One turning vector, and how many ticks it has turned:
The counts run from 0 to 251.
[104 141 122 103 139  87 131 118 116  89 126 161 134 144 116 130 149  87
 139 111 118  67 130 134 141 137 154  95 147 168 155 124  87 129 138  71
 117 123 126 121 108 145 184 102 106 182  98 121 160 146]  142
[146 152  99 133 158 150 126 112 109  77 144 126  97 159 103 131 156 134
 150 140 124  86 149 117 129 132 101 102 109 159 128 136  60 166  97  85
 116 101 174 124 143 159 134 145 122 164  87 167 145 103]  117
[130 158 117 144 142 106  99 144 100 103 108 161  85 154 115 137 159 109
 166 134 145  76 166 156 125 128 127  99 143 159 143 143 116 134 120  56
 102  84 153 126 138 182 168 125 128 152 109 144 130 125]  19
[134 142  95  95 129 121 124 125  80  91 135 158 103 105  84 112 161  87
 118 122 123  82 140 133 143 129 126 108 125 144 153 128 145 138 102  50
 126 110 139  74 139 172 156 116 110 146  95 159 118 114]  90
[129 132 129 106 128 119  88 127 111  79 137 157 101 119  99 120 152  97
 117  89 109  88 126 164  98 116 111 105 144 147 142 117 135 149 133  39
 108 111 138  86 134 182 148 135 130 162 113 152 142 138]  199
[129 123 124 144 149 158 106 114  86  60 151 149 107 166 147 126 167 159
 133 139 101 109 138 146 130 122 101  95 125 148 124 137  76 155 115 101
 134 100 164 124 121 166 176 108 120 178 116 159 146 109]  223
[115 129 132 121 150 101 125 136  86  97 106 178 104 158 123 137 157  89
 134 120 139  70 120 167 133 130 149  89 166 151 147 138 103 109 106  85
 131  99 144 118 126 159 195 103  97 149  81 136 140 132]  250
[158 157 131  91 172 110 129 117 131  66 160 154 135 120 129 133 173  98
 111 139 101  83 112 179 109 145 134 110 110 146 129 122  93 135 122  80
 133 114 140 105 147 175 152 105 141 163  90 142 145 101]  103
[128 110 127 122 129 139 113 108 102  71 124 152 100 140 110 125 154 112
 132 131 133  83 131 178 102 124  99  70 141 126 135 147 106 173 115  66
 113 130 174  81 123 167 150 126 133 167 119 123 155 123]  202
[114 132 123 115 167 121 136 105  94  59 146 138 107 167 126 148 141 126
 110  89  97  84 104 154 125 111 121 122 153 139 105 133  69 141 109  85
 134 125 140  85 111 136 141 125 132 161  57 151 147 135]  239
[122 129 103 163 138 130 124 124 101  71 132 157  95 193 123 125 133 124
 125 124 110  61 118 152 132 107 116  94 150 128 135 125 123 156 102  54
 152 124 146  99 119 151 156 115 145 137  71 150 124 137]  77
[135 149 140  94 150 111 136 120  90  75 163 162 131 140 112 128 166 102
 130 101  98 102 129 125 124 129 128 103 110 173 141 124  64 130 118 120
 116 118 130 122 126 179 175 116  80 183 112 172 157 124]  228
[139 147  88 165 153 139 139  93  90  99 155 153 116 177 117 119 145 124
 146 140  97  67 140 136 138 115 110 117 149 136 171 101 112 167  82  92
 129 113 124  80 135 153 143 106 147 159  96 157 136 113]  166
[115 138 144 124 131 129 101 121 118  73 135 148 126 136 104 115 138  90
 138 111 142  90 141 130  89 119 107 119 174 170 152 135  99 150 115  58
  95  94 140  87 125 164 142 129 114 170  81 148 165 150]  24
[125 139 160 102 127 119 141 130 103  72 154 161 115 135 140 132 170  93
 130 126  93  87 104 169 113 133 137  78 115 142 131 173 106 134 110  82
 125 133 153  71 127 157 158 109 124 159  77 132 139 114]  84
[107 145 119 134 143 104 128 129 107  82 125 142 124 142 133  97 175 114
 163 124 115  90 164 103 152 132 122  94 104 188 148 129  88 151 106  90
 108 124 133 101 130 152 163 111  87 178  76 149 143 125]  138
[144 141  77 120 150 127 115 115 100  79 138 136 122 147 106 130 158 113
 117 143 122  74 154 146 141 145 141  88 109 136 130 110 106 129 131  50
 138 114 154 160 112 165 188 109 140 169 118 138 139 118]  213
[122 182 140 150 174 125 127 120 108  79 147 129 108 136 145 115 174 113
 169 134 108  96 157 131 118 122 123 129 102 165 125 132  97 132 101  92
 107 107 130  78 139 170 124 122 144 157  66 165 135 106]  12
[114 136 129 132 142 105 133 126  85  76 131 173 108 165 110 127 134  79
 119 107 120  61 116 145  98  98 158  98 169 129 146 113 111 117 115  77
 141 122 116 112 108 161 167 101 119 144  80 148 150 149]  74
[141 125 130 134 152 136 110 106 100  78 157 145 143 166 149 118 155 129
 154 157 107  84 133 145 114 138 103  72 133 149 161 133  71 154 102  96
 125 117 153 143 128 141 180 102 115 196 113 145 156 127]  47
[111 131 123 176 117 147 140 119  97  61 147 158  96 171 142 104 161 124
 139 128  98  79 134 126 127 109 124 105 124 141 137 136 121 145  99  71
 132 122 130  67 112 163 145 106 140 145  76 155 127 123]  79
[117 161 118 127 167 117 128 111 114  82 126 148  98 147 118 153 165 106
 144 117 133  71 139 151 115 137 167 102 128 148 111 116  69 112 141  81
 119 109 151 146 110 168 172 128 135 167  99 140 165 117]  124
[153 125 100 115 147 151 131 112 100  69 145 144 123 153  94 124 133 105
  92 148 146  68 118 162 111 126 119 101 172 121 144 137 112 152 103  48
 148 106 166 102 127 146 148 109 137 149  82 138 142 124]  95
[117 130 109 180 122 140 126 130  92  62 142 157  92 187 134 114 152 128
 132 131 110  77 126 131 127 112 118 104 144 137 140 136 123 140 103  53
 148 116 139  91 114 156 154 112 145 136  69 152 125 126]  78
[119 149 119 124 127 115 113 121 106  82 127 166  92 114 112 102 175  96
 145 107 112  81 159 145 106 126 134 102 104 148 143 107 147 139 121  58
 108 124 122  79 130 200 150 122 141 151 113 154 144 124]  197
[162 156 123  89 166 117 114 131 127  77 157 153 127 141 128 152 180 105
 111 140 102  78 110 187 113 150 132 109 115 144 123 133  94 130 128  67
 136 100 152 126 151 177 169 112 139 154 102 142 138 104]  104
[151 153 143  98 164 135 136 105 132  61 179 156 145 113 136 118 186 100
 115 136 102  90 115 158 102 151 138 114 108 153 128 124  90 128 126  83
 135 119 134  91 133 178 142  94 135 167  90 153 149  96]  102
[123 155 116 107 155  90 130 122  84  90 139 154 104 141 103 119 136  78
 116  97  95  69 130 131 120 101 138 104 134 148 153 102 124 125  93  76
 138 143 107 108 130 163 160 119  93 155  77 171 127 143]  72
[104 126 142 122 168 113  94 118 104  65 114 131  96 134 129 123 153 121
 127  84 122  96 126 165 112 105 101 125 160 169 118 118  89 151 119  72
 114  97 132  96 129 160 140 138 109 173  77 156 152 150]  131
[135 162  98 117 141 112 111 111 128  88 150 109 133 123 126 104 168 117
 154 128 103  73 160 114 144 152 118 108  85 164 138 121 103 151 110  54
  95 132 143  99 127 144 141 120 141 178  82 143 140 124]  31
[105 118 155 129 162 122 107 117 104  63 116 147 112 157 153 123 158 121
 143 118 127  97 129 168 101 113 108  91 163 163 123 139  67 149 121  95
 110 101 154 109 115 156 161 120 105 176  82 135 161 141]  133
[106 132 110 161 130 158 109  94  56  88 160 146  94 154 137 126 149 140
 144  96  76  90 135 127 135 103 110 115 143 139 133 129 101 140 102  78
 129 100 136  96 108 150 155 125 135 167 113 185 143 130]  60
[127 174 127 168 165 145 122 118 104  76 152 130 112 173 145 124 157 130
 151 156 119  77 147 134 120 120 117 117 130 149 119 149  90 127 106  67
 125  88 155 112 135 156 140 130 160 154  60 162 132 110]  10
[120 125  94 147 153 133  98  87  76  96 120 137  97 123 122 116 167 138
 145 126 128  77 171 167 136 133 122  99 143 139 140 103 126 154 110  70
 103 108 147 100 113 164 176 103 150 182 133 129 143 122]  39
[115 146 117 113 148  90 125 130 120  79 125 140 125 128 125 108 168  98
 150 110 103  92 154 109 153 129 117  98 107 189 150 117  92 150 113  82
 105 133 122  97 138 151 156 110  79 181  79 148 144 131]  139
[108 118 143 138 166 119 114 114 106  64 110 140 101 156 145 124 162 127
 151 132 131  92 136 168 120 120 101  84 143 159 125 143  72 168 111 106
 115 119 161 100 129 145 156 122 105 187  84 123 152 131]  134
[ 95 130  78 163 133 130 125 102  90  94 125 148 113 160 123 123 157 126
 138 120 118  69 151 130 163 126 137 111 161 156 145 123 111 148 128  49
 119 101 134 105  98 134 178 108 145 179 102 132 141 138]  146
[123 155 135 133 167 144 139 105 102  82 159 144 124 158 106 143 133  87
 122 126 141  74 122 144  95 111 138 130 184 138 136 131  79 122 117  72
 133  90 139 107 122 153 133 125 147 159  75 160 164 131]  6
[129 130 120 115 123 154 118 108  95  60 151 129 127 113 111  88 167 117
 141 142 115 100 161 108 118 129  98  88  98 148 144 142 106 164 104  69
 114 130 164  84 123 166 141 119 108 181  96 159 141 113]  206
